The rows below come in pairs that one turn or mirror swaps. Which row does each named row swap with?
K99: [  0  10 -37   1   1  -3  -4   5  -3  -2 -22   7  35 -12   0  -9  18  -5
   8]
K545: [ 23  37 -29  20   2  -3   1   2 -20 -18  -8 -20  30  -3  11  -2   4   7
  -7]
K756: [ 14  17 -21  11  15 -23 -10  10  18 -33 -11 -24   8  10   1   4   6  -4
  -3]
K8: [  3   5 -23  27  16  -6   8 -14 -23 -25 -25 -20  13  23   0  16  15   0
  12]
K606: [ 20  11 -25   8  10  15   1 -19  -2   6  -6 -24  13  19   1   9  10  23
   9]
K136: [  0  14 -36  13  14  -5  -6  14   7 -12  -7 -23  -3 -12  -1   6  24  20
   9]
K106: [ 31   9 -28  17   6  -8  -3   2   9  -2 -12  -1  -5  11   2  12  14   4
  21]
K484: [  5   8 -35  17  19  -2  -2  22   8 -15 -10 -21   2 -10  -2   8  17  14
  15]
K864: [ 39   5 -23   1  -4 -11   3 -11  -6  -9 -13  -5  13   8   4  16   6  16
  -8]
K347: [ -5  31   0  15  -6   7 -10   6  -8 -11 -20  -6  28  15 -15  20  17  17
  -4]
K19: [  0  27   0  13 -12   5 -14   7  -9  -6 -22 -13  27  13 -21  18  13  10
  -8]
K42: [ 29   3 -24  14  30 -12 -14   4  -5 -20 -29 -12   0  14  -6   4   6  15
   0]
K390: [  0  30   2  15 -13   6 -11   5  -9 -10 -20 -10  27  13 -19  16  19   9
  -6]
K152: [  2  25   2  13   2  10  -9   2  -5 -10 -26 -10  26  17 -20  28  16  10
  -6]
K427: [  3   3 -14  23  17  -5  14 -15 -22 -22 -18 -17  13  24  -1  18  12   1
  12]
K396: [  0   8 -23  25   8  -9  11 -14 -16 -20 -20 -21  14  31  -1  25  15   3
   8]
K755: [ -3   9 -40  -4  11  -6  -4  11   1  -4 -23   6  33  -9  -4   0  15  -7
  11]
K993: [ -2  26  -6  19  -5   9 -11   1  -4  -7 -21  -8  34  19 -18  21  19  13
  -4]
K586: [  8  30  -9  10  -3 -14  -5   9 -14  12 -17 -10  27  -5 -16  23  12  11
  -6]
K346: [  0  16 -40   1  -4  -8  -4   6  -1 -10 -25  -3  34 -10   3 -11  24 -10
   8]
K335: [ 18  31  -9  13  15   2 -21  19  -4 -10   9  -7  12  -3  -3   1  12   0
   4]
K601: [ 11  14 -22  19  27 -10   6 -22 -23  -2  -8  -6   9   5   3  26  14   4
   2]
K786: [ 18  15 -24  12   3 -15 -16  -1  -3 -16  -5 -39  22 -14  -9  -6  17  13
 -14]
K48: [ 16  34 -17   8  11  -5 -14  11 -15  -9 -31 -22  37   0   9  -7  27  -2
  -9]
K700: [ 13  27 -20   4   2   5   4  12  -8 -12 -19 -22 -13  27  -6  12  10  -3
   1]
K956: [ 14  17 -33   3  10  -6   5 -23  15 -21 -18 -17  -2   6  -9  13   0   0
 -10]
K552: [ 13  22 -27  -4   9   6 -12 -17   6 -19 -32 -20  34  -6 -13 -12  16   3
   4]
K44: [  0   3  -9   2  24 -20  -3  -8  12  -2 -17 -22  -2   8   7   9  16  -1
   1]
K229: [  9  18 -12   4  10  -4  -8  -7  -8  13  -3 -28  29  11  10   2  13   2
 -22]
K609: [ 17  15 -17  18   9  17  -5   2 -18 -12  -5  -8  41  13  -7  -8  11   3
  15]
K182: [  6   6 -16  25  18  -3  12 -19 -19 -24 -18 -13  15  23   5  17  13   0
   9]
K174: [  1   7 -17  24   9  -7  12 -15 -24 -22 -19 -22  15  24   0  22  14  -1
  11]
K574: [ -3  10 -42  -2   5  -4  -8   5  -1   3 -25   2  24 -12  -4  -6  21  -8
   7]
K131: [  4   7 -29   5  20  -3  -7  15  12 -10  -7 -27  -8  -5  -1  10  21  13
   7]
K829: [ -6   6 -10   1 -10  -6   0   0  15   4 -26 -18  36  14 -10   0   6   6
   4]
K373: [  5   9 -33  12  20  -5  -1  18  13 -10  -5 -20   3 -13   2   9  22  16
  15]
K895: [ 11  21 -23   5 -17 -11  -3   6  -4   5  -5  -8  28  26  10  11   4  -5
  -5]
K441: [ 20  18 -24  -6  24   8 -10  -1  -9  -6 -22 -13   9  13 -12  18 -10   2
 -11]
K757: [  1  30  -1  17  -6  11 -15  11  -3  -8 -27  -8  29  13 -18  18  19  11
  -4]
K646: [ 22  11 -24  -8  24 -10   6  -9  12 -19 -26  -5  21   2   1   9  11  -8
 -16]
K808: [ -2   4 -20  21  12  -6   9 -15 -25 -24 -21 -17  13  26   1  20  12   5
  13]
K926: [ -5  14 -41  -1   8   3  -8  10  -1  -4 -28   2  25 -10  -3  -4  21  -9
   8]
K628: [  2  16 -23  10  10 -13   4  15  14 -32   0 -18  24  -2   2  -6  29  -6
   4]
K656: [  1  21 -34  -5   4 -12 -12  13 -15 -15 -14 -31  11   3   6   8  40  13
  -5]
K255: [  7   3 -29   7  26  -1  -9  13  20 -10 -10 -22  -4  -3  -8   8  18  14
   9]
K438: [ 19  17 -27  -4  16  -5  14  -4 -20  -2 -28 -17   6  -1  -6  -9   6  -7
  15]
K988: [  7  20 -20  10   6   4 -14   4  -1  21 -16 -24  30   3   2  -7  23 -10
  14]
K312: [  1   9 -20  33   7 -11   8 -16 -24 -23 -21 -18  19  21  -1  15  11   0
  10]
K221: [  7   6 -23  13  -1  -1  -7 -20  12 -22  -3 -17   6  13  14  15  28   7
  12]
K558: [  9  22 -22   9   0  -6  -7  -2   8 -16  -2 -31  47  -7  -6   7   3  -3
  -5]
K34: [  9   3 -29   3  27  -7   4   5   1 -12 -23  12  28   9  -8  -5  15  21
  -3]
K669: [  0  26   2  18  -6  10 -10   2  -6  -9 -19  -3  27  18 -19  20  16  12
  -5]
K63: [  3   1 -30  -9   9   4  -3  -4   9 -18 -27 -15  11  -4 -27  -8  20   3
   6]
K154: [ 18  12 -11   3  -9 -16 -14 -10   1  -7 -20  -6  37 -12  -1  -4  24  12
   9]

K601 swaps with K586
K255 swaps with K346
K988 swaps with K106
K221 swaps with K829
K229 swaps with K864

